In the rows, 128 means zero.
runs of hidden systems:
z_799, seq 1 (8 x 18):
[[125  71 102 161 141  70  71 173 147 139 137 115 108 158 166 148 123 126]
 [101 179 103 100 159 131 179 123 164 158 179 101 135  63 112 157 129 132]
 [ 80  98 119 139 115 101  97 174  84 152 141 124 103 165 178  95 115 185]
 [141 131  59 122 160  83 143  97 166 146 187 106 145 114 132 163 139  75]
 [ 83 184 124 104 115 139 131 212 109 177 116 132 118 122 165 118 144 184]
 [144 112  72 116 150  75 120  91 131  96 208 116 109 174 154 110  96 121]
 [111 183  97 114 120 128 148 160  82 207 116 146 156  97 164 164 181 104]
 [158 148 111  97 142  83 100 183 164  82 162 129  78 182 170 108  91 159]]
z_208, seq 2 (8 x 18):
[[164 162 144 111  81 140 100 184 140 122  49 155 133 178 151  96 162 117]
 [145 133 116 127 129 166 141  40 112  62 176 131 118 149  90  80  98 134]
 [140 112 155 153 102 140 115 124  41 163  61 169 161 142 147 154 171  97]
 [207 151 122 117 122 136 101 116 200  52 117 139 104 156 111  99 123  87]
 [112 142 188 131 130 196 165  90  35 111 112 158 144 128  94 138 116 172]
 [185  56 146 174 109  94  65 113 141 103  80 144 107 140 144 123 139  59]
 [159 196 146 110 154 208 171 110 155  82 115 142 162 114  59 174 130 132]
 [117  48 216 160  96 126  89 137  89 106  71 139  95 145 134  82 100 164]]
z_965, seq 3 (8 x 18):
[[ 78  89 142 155 160 139 157 100 156 154 153  90 139  54  82 161 114 140]
 [ 94  69 133 158 125 106  90 193 193 151  90  92 139 145 126 135 132 151]
 [ 87 122  96 117 142 131 167  96 213 145 166  73 158  98  80 117 124 131]
 [ 46  94 106 164 111 148 107 171 124 185 109  99 154 140 125 110 147 182]
 [111 108  64 112 107  90 133  97 201 151 148  82 160 154 124  74 144  95]
 [ 69 180  68 133 106 186 138 153 111 189 130 119 163 124 120 106 172 161]
 [111 105  81 104  87  85 118 108 122 138 145 112 139 205 165  41 129 132]
 [125 194  48 129 107 162 138 100  96 178 147 143 152 105 141 114 188  84]]
z_179, seq 4 (8 x 18):
[[121 139 173 111 117 167 171  56  81  98 141 137 118 106  97  87 102 146]
 [148  77 130 183 113 121  62 155  88 129  81 155 122 164 156 145 151 108]
 [188 166 155  89 140 133 164  92 178  83 118 137 136 111  93 146 122  84]
 [ 98 106 179 161 120 183 107 145  75 108 104 142 105 135 113 111 108 198]
 [172  59 125 156 134  85 105  81 151 109 118 124 142 142 122 153 132  58]
 [131 179 174 123 126 193 146 160 157 121  80 139 134  82  88 151 141 144]
 [116  53 145 152 138 118 106 107 139  78 141 108 123 185 107 106  80 168]
 [128 110 129 165 116 153 131  90 136 163  93 126 159  64  95 149 170  67]]
z_208, seq 5 (8 x 18):
[[ 92 111 120 136 149 111 132 134 132 146 166 110 109 103 136 134 108 155]
 [105 123 113 124 139  95 134 154 145 168 138 111 137 109 145 156 136 122]
 [104 148 109 111 136 114 134 163 164 143 156 107 112 114 140 118 120 153]
 [ 87 120 107 121 138 102 142 132 113 161 165 110 129 121 148 129 119 151]
 [114 139  90 120 129  92 125 154 145 167 146 116 125 118 159 131 144 114]
 [108 164 100  97 137 112 145 150 137 142 165 116 123 136 148 119 120 154]
 [104 129 106 117 126  93 132 129  98 162 162 123 113 120 166 114 127 133]
 [133 160  85 111 139  98 130 147 129 152 160 130 123 127 162 144 140 112]]
z_714, seq 6 (8 x 18):
[[154 182 129  58 102 101 169  94  64 130 139 159 137 162 171  91 133 109]
 [179 196  97 145 129 171  88 145  71  99 142 184  78 128 157 131 144 117]
 [172 166 170  69 140 109 167 117  63  92 130 168 136 177 155 154 105 136]
 [175 155 168 144 121 148 102 120  63 102 122 182  55  76 156 120 126 108]
 [183 132 183 113 169 112 136 143  91  83 113 164 131 154 133 215 104 127]
 [152 121 225 122 129 119 136 120 106 104 109 150  61  54 136 122  96 126]
 [155  78 176 172 178 121 103 142 110  98 116 144 117 117 117 225 105 127]
 [132  93 227 105 135  84 158 131 166 132  97 115 103  62 121 148  97 121]]
z_482, seq 7 (8 x 18):
[[ 94 136 171 148 117 162 138 152  73 182  84 145 136  71 129 155 155 141]
 [194 105 139 127 152  82  92 139 182  67 136 133  89 149 140 150  99 100]
 [ 83 158 157 123 145 181 185 103 104 154 141 122 143  57  85 154 127 157]
 [145  52 160 161 130  73  67 176 137 116  99 130  91 151 164 141 111 127]
 [129 159 106 116 163 153 183  72 177 129 172 105 155  67  74 164 127 102]
 [ 75  80 176 147 116 116  96 209 117 150  90 117 109 148 151 124 111 201]
 [154 100  79 135 158  88 139  43 172 110 196 103 132 108 110 138 115  62]
 [ 55 144 139 130 118 166 139 212 136 192  79 112 167 122 118 146 154 192]]
z_172, seq 8 (8 x 18):
[[ 98 122 126 148 114 147 131 101  79 165 134 133 120  84 132 111 141 126]
 [159 110 113 134 139  96  98 154 161 113 115 127 136 166 139 159 133 103]
 [109 173 143  97 126 158 168 122 140 130 138 122 126  97 108 107 120 155]
 [115  75 121 166 123 114  92 123  85 134 129 133 120 152 148 122 126 132]
 [155 158 115 101 136 111 152 120 178 131 127 123 144 111 122 150 143  85]
 [ 98 139 142 136 122 163 114 165 104 124 121 134 111 141 131 111 120 188]
 [138  90 119 126 130  86 137  71 126 126 149 116 137 133 133 117 119  90]
 [132 174 115 134 128 155 118 175 134 150 104 140 131 107 133 156 162 123]]
z_965, seq 9 (8 x 18):
[[166 142 136 112 104 131 136 112 142 128  82 143 156 139 123 123 158  77]
 [136 164 139 125 120 186 129 120 115  89 121 146 120 144 103  99 122 159]
 [144  88 154 140 118 127 129  78  79 115 109 146 147 153 122 125 127 109]
 [171 150 147 133 111 156 114 129 148 110  82 150 123 113 116 123 152  91]
 [141 138 158 118 138 166 144 108 113  78 123 140 143 163  95 132 106 158]
 [140  85 174 153 113 137 122  89  99 119  95 142 121 108 117 117 130 103]
 [170 135 141 138 130 156 111 137 165  92  87 140 141 145 100 153 141 106]
 [122 123 181 116 126 160 160  98 124  98 111 128 137 125  89 116 104 157]]
z_714, seq 10 (8 x 18):
[[161 162 112 121 127 120 128 116 151 133 138 137 104  79 139 125 145  78]
 [113 147 128 115 156 132 133 168 115 113 154 129 122 154 134 156 104 185]
 [136 102 138 125 117  88 130  83  95 134 144 135 106 109 154 100 119  96]
 [146 162 107 136 153 134 118 170 136 137 129 142 127 109 136 190 147 117]
 [127 124 161  90 132  96 148 125 136 103 150 119 100 139 138  98  86 158]
 [124 111 109 170 146 133 113 107  83 149 151 139 114  88 137 162 137 108]
 [148 141 146  88 136  80 137 174 167 131 115 125 129 142 153 153 123 123]
 [115 127 126 142 148 145 129  97 127 106 181 119  87  81 112 114  98 146]]
z_179, seq 11 (8 x 18):
[[153 122  59 146 140 112 113 101 140 135 151 128 154 149 133 152 155  74]
 [114 183 161  77 105 142 166 162 135 148  96 132 137 121 133 105 137 155]
 [127 104  82 153 130 127  93 103 107  99 176 127 102 165 139  91 109 141]
 [136 147 133 109 115 118 156 116  95 174  95 145 170 112 143 156 169  81]
 [153 163 127 109 122 132 102 171 159  85 134 139  81 154 145  91 110 154]
 [118 116 127 133 139 137 157  60  54 130 157 138 149 127 119 142 122 122]
 [156 127 150 129 105  99  90 184 135 141  77 147 101 126 170 125 150 104]
 [155 164 117 111 164 152 155  88 130  76 178 135 122 128  98 151 100 134]]
z_799, seq 12 (8 x 18):
[[118 214  71 128 126 201 130 133  89 131 154 150 128 132 125 114 152 154]
 [151 112 132  80 108  61 135 126 104 121 115 137 155 218 173 106 123 116]
 [178 205  75 132 125 164 116 116 131 123 143 158 108  90 135 130 167  69]
 [143 158 173  81 131 123 147 170  78 102 101 156 145 202 149 147 109 178]
 [193 137 121 124 118 104 115  63 108 101 154 156  79  95 152  97 128  53]
 [150 162 166 129 151 160 128 184  79 129  80 168 150 137 130 217 146 141]
 [172 118 192  92 126  81 134 102 148  73 143 134  60 105 145  85  78 116]
 [133 122 139 184 159 175 119 107  43 138 126 164 131  84 114 208 144 117]]
z_172, seq 13 (8 x 18):
[[136 169 149  81 121 111 151 170 144 136 107 134 138 143 146 134 133 137]
 [121 127 114 142 126 140 112 105 104 108 168 133  86 120 138  85 108 147]
 [143 129 120 116 137  94 141 127  96 155 124 141 154 137 154 174 147  95]
 [147 160 143 114 124 130 112 164 163 106 126 134  81 111 139 104 118 139]
 [114 121 127 125 153 127 150  97  74 124 170 133 134 136 128 149 107 150]
 [148 115 151 132 116  92 112 148 134 150 100 136 104  92 159 136 144  90]
 [138 158 116 124 166 146 132 141 149  91 165 126 113 130 111 159 106 157]
 [ 96  98 174 119 120 104 148 121  89 160 116 126 123 104 144 121 117 142]]
z_482, seq 14 (8 x 18):
[[129 101 184 140 151 134 132 130 112 107 118 135 114 112 113 162  99 152]
 [136  94 160 150 142 117 124 114 154 127 120 121 110  72 113 152 122 101]
 [114 109 152 144 155 142 130 148 167 118 122 110 133 108  94 170 114 154]
 [104  76 156 139 140 102 133 113 156 127 142  99 117 103 114 124  96 140]
 [ 98  91 109 164 146 133 118 128 162 149 133  98 149 109 102 154 136 128]
 [ 96  99 126 116 134  99 136 143 186 136 133  89 143 143 118 120 113 152]
 [ 83 101  85 149 131 128 125 107 142 147 165  97 135 123 118 104 124 144]
 [ 99 106  94 126 120 103 126 144 148 162 121 103 169 169 136 125 146 129]]

runs to name:
seq 15 (2 x 18):
[[109 122 121 122 127 148 149  84 142 107 155 109 133 135  97  91 109 148]
 [112 101 115 153 103 133 113 122 110 159  95 127 161 146 129 118 159 112]]
 -> z_799
seq 16 (2 x 18):
[[108 121 144  78 110 107 187  93 125 150 112 111 192 165 115 113 131 126]
 [126 145  82 161  95 163  74 147 141 131 124 134  90 121 142  63 153 124]]
 -> z_179
seq 17 (2 x 18):
[[163  94 170 102  84 100 145  62 113 113  85 139 147 158 130  75 130  79]
 [171 171 119 168 117 212  85 138 111  89  92 171 113 131 108 130 157 116]]
 -> z_179
seq 18 (2 x 18):
[[121  93 131 135 149 121 148  62 145 109 169 106 128 101  94 128 101 119]
 [110 110 147 158 122 140 105 180 128 165  73 129 144 118 129 161 157 135]]
 -> z_965
seq 19 (2 x 18):
[[111  97 170 158 121 155 118 123  79 133  99 142 127 117 120 135 126 147]
 [172 107 144 134 130 112 117 112 177 102 108 126 125 120 113 139 130  82]]
 -> z_482
seq 20 (2 x 18):
[[119 171 143  84 155 117 182 104 108 134 180 128 110  76 133 141 106 139]
 [121  93 130 158 129  95  80 164  67 147 127 148  91 137 185 139 126 137]]
 -> z_799
seq 21 (2 x 18):
[[ 93  39 151 181 108  96  86 130  93 166 107 121 103 105 155 108 130 124]
 [155 161  74 123 162 138 142 130 213 122 141 108 171 126  90 187 151  90]]
 -> z_208
seq 22 (2 x 18):
[[130 182  76 111 108 165 125 119 116 108 153 136 128 177 132  70 137 151]
 [131 122 117 112 101 109 140  84  49 141 130 148 149 174 160  95 139 110]]
 -> z_208
seq 23 (2 x 18):
[[128 152 107 127 132 100 102 180 106 152 144 144  90 117 182 137 135 131]
 [137 153 110 101 166  92 148 133 117 124 183 130 114 128 152 168 108 135]]
 -> z_799
seq 24 (2 x 18):
[[182 162 112 137 171 123 114 133 181 103 163 137  79  56 124 182 125  81]
 [ 88 133 199 110 167 132 167 173  91 137 125 130 130 107 122 193  92 203]]
 -> z_482
seq 25 (2 x 18):
[[105 140 115 131 119 148 115 170  90 143 110 140 147 178 143 129 143 168]
 [158 135 103  98 125  89 140  93 167 110 155 119 126 141 138 101 123  87]]
 -> z_799
seq 26 (2 x 18):
[[150 124  81 143 123 130 109  97 129 116 145 132 133 153 130 114 143  94]
 [116 180 122  96 121 145 157 151 117 150 120 135 149 132 133 130 145 144]]
 -> z_714
seq 27 (2 x 18):
[[140 204 104  99  81 137 124 173 121 172  88 154 128 122 171  89 185 102]
 [152 175  86  89 133 130 138 108  97  77 181 143 123 207 145  96 104 155]]
 -> z_179
seq 28 (2 x 18):
[[101  82  93 154 149  96 120  80 145 126 202  94  95  94 128 104  98 126]
 [ 71 117 108 146 139 119 134 176 122 205 113 110 169 111 137 181 158 143]]
 -> z_799
seq 29 (2 x 18):
[[ 96 135 155  74  87  90 150 138 107 150 129 121 104 142 172  40 108 162]
 [159 123  34 179 156 137  86  99 110 119 176 140 137 148 133 168 154  83]]
 -> z_799
seq 30 (2 x 18):
[[ 90  82 156 128 132 140 143 100 142  96 142  97 138 160  88  97  84 185]
 [102  63 111 174 103 125 109  88 141 163 109 104 152 110 113 102 153  92]]
 -> z_482
seq 31 (2 x 18):
[[ 67 160  79 106 123 116 150 159 158 189 166  93 132 100 143 102 141 156]
 [ 82 144  47 110 131  95 133 148 132 176 183 101 145 153 161 112 137 148]]
 -> z_179
seq 32 (2 x 18):
[[ 81  55 145 185 141 157 105 119 140 115 129 100 131 129  82 131 102 176]
 [112  75 139 139 116 107 137 119 198 160  82  92 180 117  97 138 150  92]]
 -> z_965
seq 33 (2 x 18):
[[ 99  99 193 126 133 109 112 181 117 113 124 124  72 124 150 110  79 203]
 [122  78 105 165 167 102 133  56 118 138 187 114 125  74 114 168 116  87]]
 -> z_799
seq 34 (2 x 18):
[[ 87 146 117 139 149 170 132 144 121 121 164 118 113 122 110 126 105 195]
 [107  70 119 133 123  71 129 108 122 166 132 108 146 135 150 128 132 104]]
 -> z_179
seq 35 (2 x 18):
[[173 128 116 108 111 118 127  58 137  71 156 134 109 158 126  61 107  96]
 [109 154 133 149  98 203 132 127  72 158  73 153 171 129 107 130 174 134]]
 -> z_482
seq 36 (2 x 18):
[[ 89 109  83 148 144 147 126 116 156 127 162  97 152 146  96 129 120 158]
 [ 90 116 103 115  98 102 139 126 132 184 120 107 156 135 146  91 152 118]]
 -> z_714
seq 37 (2 x 18):
[[135 149 172 129 150 195 141 157 137  84  91 141 156 156  74 178 116 178]
 [136  68 200 133 107  97 126  77 122 107 119 125  79  89 129  68  92 114]]
 -> z_482
